Here are some points:
[-1.  -1.1 -1.3 -1.2 -0.7 -0.3 -0.8  0.9  1.  -0.9 -1.  -0.3  1.1 -0.1
  0.4  0. ]
[-0.4  0.6  0.5  0.7 -0.4 -0.2 -0.8 -2.   0.1  1.3 -0.1 -1.7 -0.2  0.5
 -0.2 -0.2]
[-0.3 -0.1 -0.2  0.1 -0.5  0.3 -0.3 -0.1 -0.8  0.5  0.7  0.6 -0.2 -0.2
 -0.4  0.2]
[-0.3 -0.9 -0.4 -0.2 -0.9  0.5 -0.1 -0.1 -0.7  1.2  0.3 -0.2 -0.1  0.3
 -0.6  0.5]
[-0.5 -0.2 -0.7  0.   0.1  0.5  0.4  0.3 -0.6 -0.3 -0.1  0.4 -0.5  0.
 -0.2  0.2]
[ 0.3  0.1 -0.6 -0.9 -0.5 -0.2 -0.8  0.2  0.4 -0.4 -0.6  0.   0.8  0.6
  0.9  1. ]
[-1.   0.4 -0.1  1.2  1.4  0.6  0.6  0.3 -0.6 -0.6 -0.3  0.7 -0.6  0.6
  0.3 -0.2]
[-1.   0.5 -0.6  0.5  0.9  0.4  0.1 -0.2 -0.9 -0.2  0.3  0.7 -0.6  0.4
  0.  -0.8]
[ 0.   1.9 -0.3  2.1  2.2  1.4  1.   0.8  0.1  0.6  0.8  1.8 -1.   0.1
  0.8 -1.1]
[ 1.8 -1.1 -1.3  1.   1.   1.3 -1.3  1.9  1.4  0.4 -2.   0.2  0.   1.7
  2.  -2.6]
[-0.9  2.4  0.8  0.7  0.9  0.8  0.1 -0.1  0.3  0.5  0.8  0.8 -0.5  0.6
  0.   0. ]
[-0.3  1.2  1.8  1.5  1.2  0.6  1.3  0.  -0.4  0.4  1.3  0.4 -0.5  0.6
 -0.2 -0.3]
[ 0.2 -0.5  1.1  0.7 -0.1 -0.1  0.3 -1.3 -0.3  0.   1.   0.6  0.9  1.9
 -0.7 -0.7]
[-0.9 -0.4  0.  -0.2 -0.3 -1.   0.6  0.1 -0.3 -0.2 -0.3  0.  -0.8  0.3
 -0.8 -0.7]
[-0.5  0.9  0.7  0.8  1.2  0.3  0.8  0.  -0.7 -0.2  0.3  0.5 -0.8  0.7
 -0.1 -0.3]
[ 2.   3.5  2.8  2.  -1.  -1.5  2.7 -1.6 -1.7  1.   2.5  0.1 -1.7 -3.1
  0.2  0.4]
[ 0.   1.5  0.4  1.4  0.2 -1.3  1.4 -0.3 -0.7 -0.1  0.2  1.3 -0.7 -0.3
 -0.1 -0.5]
Here are 12 more points, each followed by its number:
[ 1.2 -0.1  2.   0.7  0.4  0.5  0.2 -0.6 -1.   1.   1.5 -0.1 -0.2  0.8
 -0.2 -0.2] 0
[ 1.4 -0.7 -0.8  0.   0.6  0.1 -1.2 -0.4  2.1  0.8 -0.7 -1.1  1.   2.
  1.5 -1.6] 1
[ 0.  -0.6 -0.7 -1.4 -0.4 -0.9 -1.9  2.3  3.7 -1.9 -1.1 -1.2  2.1  0.2
  1.   1.1] 2
[-0.1 -1.4 -0.7 -1.3 -0.7 -0.1 -1.2  0.6  0.1 -0.3  0.1  0.5  0.7 -0.3
  0.3  1.1] 3
[ 0.1 -0.5 -0.3 -1.7 -1.2  0.2 -1.5  1.5  1.3  0.1  0.5  0.8  1.3 -0.3
  1.   2.3] 4
[-0.9  0.5 -0.2  0.9  0.7  0.8 -0.1 -0.4 -0.8  0.7  0.2  0.5 -1.5 -0.4
 -0.6  0.3] 5
[-0.9  1.8  0.2  1.5  1.9  1.   0.1 -0.5 -0.8 -0.3 -0.1  1.2 -1.   0.3
  0.  -0.1] 6
[ 0.9 -2.2 -1.  -1.7 -1.2  0.9  0.  -0.4 -1.7  0.8 -0.2 -2.7  0.2 -0.3
 -1.4  0.4] 7
[-0.6 -0.8 -0.7 -0.6 -1.9 -2.2  0.8 -0.8 -0.4  0.  -0.6 -1.  -0.5 -0.2
 -2.   0.1] 8
[-0.2 -1.  -0.6 -1.1 -2.5 -2.2  1.  -0.1 -0.2  0.  -0.9 -1.3 -0.6 -0.5
 -1.6 -0.3] 9
[-1.1  0.6  1.   1.   1.4  0.3  0.7 -0.2 -0.4  0.3  1.1  0.8 -0.3  0.8
 -0.5 -1. ] 10
[-0.9  0.   0.1  0.6  0.6 -0.4  0.6  0.  -0.9 -1.  -0.5  0.6 -0.3  0.5
 -0.6 -1. ] 11
Which of these numbered points is nearest to each point below, ignoring the 3 directions in which the first points spread most? Its number follows each.
[ 1.8 -1.3  2.7  1.2 -0.4  0.4  0.2 -0.6 -0.2  1.6  1.3 -0.6  0.7  1.8
 -1.1 -0.7] > 0
[-0.4  2.8  3.6  2.1  3.6  2.3  0.6 -2.3  0.1  1.2  2.   0.  -1.   1.1
  1.  -0.3] > 1
[ 0.8 -0.2  0.  -1.1 -0.2  0.2 -1.6  1.5  2.1 -0.8 -0.6  0.4  2.3  0.2
  1.2  1.1] > 4
[ 0.3  2.2  0.5  2.6 -0.9  0.6  1.5 -1.  -0.8  2.1  0.  -1.6 -1.1 -2.8
 -1.3  0.3] > 5
[ 0.6 -0.4  3.2  1.4 -0.1 -0.4  1.  -1.3  0.5  0.5  1.7  0.2  1.1  2.6
 -1.9 -0.8] > 0
[-0.4  1.1  1.1  1.   1.  -0.1  0.5 -0.2 -0.4  0.2  0.9  1.  -0.2  1.2
  0.3 -0.2] > 10
[ 0.  -0.9 -0.3 -0.6 -0.6  1.  -0.6  0.8 -0.3  1.1  1.1  0.9  0.2 -0.3
 -0.1  0.8] > 3
[-0.6  0.6  0.3  1.   1.   0.4  0.6  0.4 -0.3  0.1  0.5  1.1 -0.7  0.7
 -0.6 -0.5] > 10
[ 4.  -1.2  1.6  1.  -1.7 -3.1  1.  -1.7 -2.2 -1.  -2.3 -0.4  1.4 -1.8
 -1.3  1.2] > 11
[-0.7 -0.4 -0.8 -0.7 -0.5 -1.  -1.8  2.2  3.3 -2.2 -0.9 -1.6  2.1  1.6
  1.1  1.7] > 2
[-0.3  1.4 -0.2  0.5 -0.1 -1.1 -1.9  2.   3.3 -1.8 -0.8 -1.8  1.1  0.5
  0.6  2. ] > 2
[ 0.6  0.4 -0.3 -1.   0.   0.3 -0.1  0.5  0.1 -0.6 -0.1  0.6  0.2 -0.5
  0.8  0.2] > 3
[ 0.2 -0.3 -1.2 -1.2 -0.1 -0.4  1.4  0.4 -0.4 -0.9 -0.4 -1.2 -1.6 -2.2
  1.2 -1.9] > 9
[-0.4 -0.1 -0.8  0.2  0.7  0.5  0.1  0.7  0.7  0.2 -0.4  0.5  0.1  0.7
  0.7 -0.5] > 10
[-0.2  1.4  3.1  0.7  2.3  1.7 -0.2 -2.2  1.1  2.1  2.5 -0.5 -0.2  0.9
  0.6 -0.1] > 1
[ 0.9 -0.3 -1.6 -3.1 -1.1 -1.  -2.1  2.8  4.4 -1.9 -2.5 -0.7  3.   0.
  2.6  1.6] > 2
[-0.1 -1.8  0.3 -0.7 -2.1 -1.5  0.3 -0.1 -0.1  0.6  0.6 -0.3  0.5  0.9
 -1.4 -0.3] > 10
[ 0.1  3.  -0.3  3.   2.1  0.1  1.2 -0.8 -0.9 -0.4  0.9  1.8 -1.7 -1.2
  0.  -0.8] > 6
[ 1.1 -1.  -0.6 -2.7 -0.5 -0.2 -2.1  2.1  3.1 -2.5 -2.3 -0.5  2.8  0.3
  2.8  1.5] > 2
[ 0.1 -1.6  0.  -1.   0.4  1.5 -1.1  0.9  0.1  0.7  1.8 -0.7  1.3  0.6
 -0.2  1.4] > 0
[-0.8  0.5 -0.1  0.5  0.3 -0.8  0.5  0.7  0.3  0.1  0.1  0.5 -1.1  0.3
 -0.2  0. ] > 8
[ 0.3 -0.6 -1.3 -1.5 -0.2  0.  -0.6  0.9  0.9 -0.8 -1.  -0.1  0.6 -0.1
  1.   1.5] > 3
[-0.7 -1.9 -0.9 -0.5 -1.6 -1.5  0.4 -0.1 -0.3  0.2  0.5 -1.  -0.1  0.2
 -1.6 -0.6] > 8
[-0.1  0.3 -0.2  0.2  0.2  0.7 -0.1  0.1 -0.6  0.   0.2  0.3 -1.  -0.6
 -0.4  0.2] > 5
[ 0.1  0.7  4.3  2.1  0.2 -3.2 -0.2 -2.9  5.5 -3.3 -0.7  0.5  3.4  2.
 -1.4  2.2] > 2
[-1.5  0.8 -0.3  0.6  0.  -1.1  2.3  0.4 -0.2 -0.7  0.   0.3 -1.2 -0.8
 -1.1 -0.9] > 9
[ 2.1 -0.4 -1.2 -3.1 -0.6 -1.6 -0.8  1.2  3.6 -0.8 -0.3  0.   1.9 -0.8
  3.3 -0.9] > 2
[ 3.2 -2.5  0.3  0.2 -0.4 -1.   0.4 -0.5 -1.6 -0.5 -1.5 -0.9  1.6 -1.8
 -0.1 -2. ] > 11
[-0.2 -1.  -0.3 -0.9 -0.2  0.1 -1.4  0.6  0.8 -0.7 -0.6 -0.2  1.2  0.1
  1.   0.7] > 3
[-1.3  1.4 -0.4  1.2  1.8  2.6  0.  -0.9 -1.  -0.8 -0.4  1.  -0.8 -0.2
  0.1  0.1] > 6
